One turn moves each row of this set onto another row. After a few examples, where does it send each row asked below?
q381: [ -6  20  -2   8  -1 -23  33 -17   7  13   9   8  -5 -17   4 -11  11   9
  -7   2   0 -15  26  23  19   2   7  -3  18 -19 -22 -26  30  -5   0 -18
  24   8  -9   0  13 -13]
q599: [ -7 -22 -14   9 -10   3  -3  25  -5   0   3  14  -9  16  -9  14  19  11
  -5 -25  -7   6 -32 -11 -10  -8  22  13   7  -9  -9  11 -13 -12  13 -14
 -33  20  32   4  14  15]
q520: [-21  -1   3  12   0  15   5  -4 -23 -32 -13  -1   9   4   1 -30  16  -1
  -2  26   7 -16  19 -10 -16 -28  -4  -9   5  -7  -4 -20   8  -7  11 -17
  -3  27   7  -2 -10 -36]
q434: [  2   2   2  11  12  -3 -11 -19   1  -5 -29   1  -1  10  23  -2   3 -18
  23   1  13  35   4  22 -29  12   8  -3  -3  -3   7  22 -12 -18 -10 -11
 -13 -24 -13   5 -17  22]
q151: [  3  -7  -4   6  -5  -6 -23  22   4  15  11  22  -1  12 -28  29  19 -17
  -6 -30   1   4 -31  -8   1 -12  26  -1  -3   6 -15   1 -19  -7 -13   9
 -26   7  21   2   6  17]
q119: [-20  -5 -13   1  -3  -1  12  39   9   0  21   5   7   0  -9  22   7  -5
  -1 -30   7 -18 -17 -18   8 -15   3  18  12 -26  12  -2 -10  -7   1 -16
 -21  12  34   7   3  18]
q943: [-27   3  -2  17  -3   5  -1 -14 -10 -14 -22  -7   7   9 -14 -17  16   0
   8  29  29   0  26 -13 -20 -14  -5 -12  11 -20  19  10  12   8  -3  -5
  -5  38  -3 -20  -7 -15]
q161: [ 18 -12  -6  29   8  -1 -14 -10   4  -5 -23   7  -1  -8  13  -4  -2  -9
  20  -2  11  37  -4  24 -25  29  -2   0   2 -19  -6  17  -4  -6 -10  -4
 -11 -19 -15 -12 -10  17]
q5: [ 17   7 -13  18 -23 -19   8  -9   0   7  11  10   9 -18 -16 -11   3   7
 -18  11   8 -10  11  30  22   0  -1  -1  23 -20 -28 -30  27   5  -1 -14
  31   8  -7  10  -2  -6]
q613: [ -8  12  18 -33  35 -27   6 -12   4   3 -20  -1  21   1  19   3 -21   9
   6   0  -2 -30 -13  20   1   3  -4   2   3  -5   3 -19 -11   5 -19  -1
  22  -3 -10   5  24   1]
q725: [ 19   7  -2  23 -18 -21  21 -13   1  15   9   8  -1 -21  -9 -10  -2   2
  -5   7  -8  -9  21  24  46  -4   5   4   4   3 -22 -29  14  -8   0 -11
  22  11   6  15   0 -17]
q375: [ 10  15  -5  13 -10 -18  18  -5 -19  -8  10   9   5 -21   9 -19   0  -4
  -1  15   9 -10  14  25  26 -14  -9  11   9  -7 -18 -41  24 -11  -8 -18
  20  -2   1  29  -1 -12]
q962: [-23 -20  22  12   2  -7 -16 -31   0   1   9  11   1 -11   1   1   8 -35
 -14   9 -19  14   5 -16  13   8  14 -14 -11  27 -18  17   1   4  19   1
   3 -21   6 -12 -18  -7]
q934: [ 20  -5  -4  37  10   6   2  -4   2  -3 -29  -3  -4 -13  10  -7  10  -1
  18 -10   6  40   8  34   1  27  13  -7  -7  -2  -3  15  -8 -24 -12  -9
 -10 -16  -9   3  -8  10]
q887: [-23 -31  33   5   7 -11 -25 -26  -1 -13  -6   9  23  -9   2  -2 -11 -17
 -24   0 -17   6   1 -17  14  17  20 -15  -6  23 -14  15   3  24   9  19
  10   3   0 -13  -2  -9]
q343: [  4  24  -9  10 -21 -19  18 -17  -4   8   5   7  -3   1  -9 -15  15  -9
  -9   9  16  -6  19  27  16 -12  11  -4  24 -12 -20 -24  25  -8  -1 -27
  31   5  -2  29  -8  -4]
q7: [  1   6  11 -36  14 -30  -6 -10  -4  -6 -15   1  25  13  20  -1 -31 -11
  -1   4   3 -17 -17  20   7  -4   7   4   3   4  -3 -15 -20   8  -5  -7
  29 -10  -8  31   1  17]
q347: [-47   1   3  -2  22   3  18  -8  -5 -12 -18 -15  -2   2  -5 -19  20   7
   1  21  14 -20  19 -12 -15   0   8 -18   4 -19  11  -3  15   1   6 -15
  -5  19   1 -30   1 -24]
q788: [  3  -4  10 -25  26 -16  -1  11  -4 -15 -37 -15  30   4  11  -3 -22   6
  14   6   3 -26 -19  15  14  -4  -8   5  -5  -6  17 -14 -36   0  -8  -4
  23   5   2  15   5  -1]
q275: [  2   2  11 -22  27 -16  -5   9 -11 -33 -17  -3  31  -9  33  -4 -19 -10
   4   0   7  -7 -19  20  10  -2 -10   9   1  -1   6 -20 -20  -4 -16  -4
  22 -16  -9  23   4   9]
q863: [-43  -2   8  -5   4  12  -1 -11  -9 -16 -16 -16  13  16 -18 -18  23 -15
  -8  24  14 -22  17 -14 -17 -22   7 -17  13  -8  11  -5   4   4   7 -16
   5  18   9  -5 -24 -27]
q494: [-14 -21 -16   5  -8  -2 -15  29  -7   0  -1  15   0  20 -22  12  25   2
  -7 -14   1  -3 -30 -20 -11 -19  32   2  -9 -11 -14   1 -16  -4  13  -7
 -31  19  28   4   1   6]
q26: [-32 -19  23   8  23 -13  -5 -28  -5   4  -4   6  -3 -16   7   0   8  -4
 -13   9 -22   4  -5 -11  14  25  17 -15 -16  23 -21  11  13   7  12   8
  -1 -18   4 -29  12 -12]
q199: [ 12   3   6  33   1 -11 -10 -15  -2  -5 -24   8   3 -10  12   2  12 -12
  20  -8  19  42   8  19  -7  25   1   1   9 -20  -1  29   6  -7 -10  -3
  10 -21 -16   1   4  16]
q152: [-19 -36  19  14   2  -6 -26 -19   4  -6   9  11  11 -20  -4   1  -7 -23
 -17  13 -21   4  -3 -16  13  18   3  -7  -8  16 -19   9   2  21  13  14
   1  -9   6 -31 -15 -11]
q572: [-27 -10  -6  10   1  14  -6   0  -3 -20 -16 -12  14   2 -25 -17  18   0
  -2  25  16 -17  15  -8 -21 -10  -8 -12  17 -27  11  -6  11   8   0 -10
   1  27   3 -25 -21 -28]
q535: [-14  -6  -1  15   5  19  13   1   0 -22 -31 -16   5   6 -12 -24  22   4
  10  16  10  -6  24  -4 -12 -12   4 -12   5 -19  14  -3 -10 -10   7 -18
  -7  37   3 -17 -17 -32]
q916: [-11 -14  23  14   6   5 -15 -20 -13 -25   8  17   4 -16   5  -8   8 -29
 -16  17 -17   7  -1 -25  10  -7   3 -21  -9  34 -20   9  -5   1  19   6
  -3  -2  -2 -25   1 -17]
q503: [-22 -17 -15  13 -11   0   6  23   0  12  26  11  -3   3 -11  10  -7   9
 -11 -21  -4  -8 -12 -10   7  -5  20  14  -4  -4  -6  -5   5  -5   5  -9
 -44  16  42  15   2  14]
q861: [  4   3  -1  22 -23 -30   9 -20   0  11   7  17  14 -14   4  -6   5  10
 -18   9  -4  -3  23  16  29  -6   4   7  15 -17 -27 -14  25   9  12 -10
  36   6   0  19   7 -11]
q55: [-12 -25  25   6  12  -7  -6 -10  -1 -10   0   0   8 -17  -4  -3 -10 -24
 -12   8 -18  -2  -4 -21  39  13  14 -17 -19  33  -6  12 -17  10  18  12
   5   1   7 -23  -3 -11]
q759: [  1   8   5  16  27  -7  -1 -22   1   8 -33   2  -8  -3  19   3  16   7
  24  -3   4  26  -2  29 -23  24   4  -3  -1  -9  -3  16   0 -20 -17  -6
  -7 -23 -16 -12  15   8]
q482: [  9  -6   3 -27  18 -26 -14   4  -2 -11 -23  -1  32   6  11  -3 -42   3
   2   8  11 -24 -25  21  -3   6  -7   4   4 -13   2 -14 -18  16  -9   1
  21  -1  -9  12   7  15]
q184: [-17 -12 -23  14 -15 -11   4  34  -4  11  21  15  -3   9 -17   6   5  -1
  -7 -18  12  -7  -7  -8   3 -12  33   9 -11 -22 -14 -17   4  -4   6 -12
 -36  14  32  17 -10  12]
q304: [-13  -5 -13  -8  -6 -20   3  44  14   4  20  13  11   4  -7  21   4 -16
  -2 -33   9 -18 -13 -11  10 -17  19  19  -3 -31   1 -18 -15  -3  -2  -7
 -13   7  24  17  -9  17]
q612: [  0  -4   2  -1  -1   1  -7  22   0   9  15  13  -1  11 -26  26   3  -6
  -4 -35   0  -7 -37  -9   1  -8  12   2  11   9  -1   6 -16  -9 -14   0
 -30  19  29   5  23  24]
q870: [ 10   2   6  25  18  14 -14 -11  -5 -27 -16   5   8 -13  23  -5   7 -19
   6  -6   8  42   3  23 -15  10   4 -12   0  12   0  12  -9 -23 -19   0
 -15 -20 -21  -5  -3  14]
q808: [ -1  -2  -8   2   1   0 -12  32  22   5   6  14  14   9 -11  25  18 -11
  -3 -50   3   1 -14  10 -11 -11  25  10   7 -20  -7 -10 -19 -14 -22  -1
 -23   6  15  14  -7  18]
q565: [-12   4  14 -18  23 -21 -13  -4  -8  -7 -30  -8  42   8  11  -3 -39   7
   4   5  17 -23  -3  13  -3  -1  -6   5   0 -14  15  -6 -10  13 -19   7
  18   1  -5  25   6   4]
q234: [ -4  -4  -6  10  -2   9   3  27  20   5  16   9  11   3 -10  22  10   1
 -14 -56  -7  -5 -15  10  -2  -6  19  11  23 -14  -6  -5  -9 -15 -12  -8
 -22  11  25  19   8  16]

q381 -> q26
q234 -> q503
q494 -> q808
Now these:
q916 -> q275
q934 -> q725
q962 -> q7
q943 -> q199
q5 -> q152

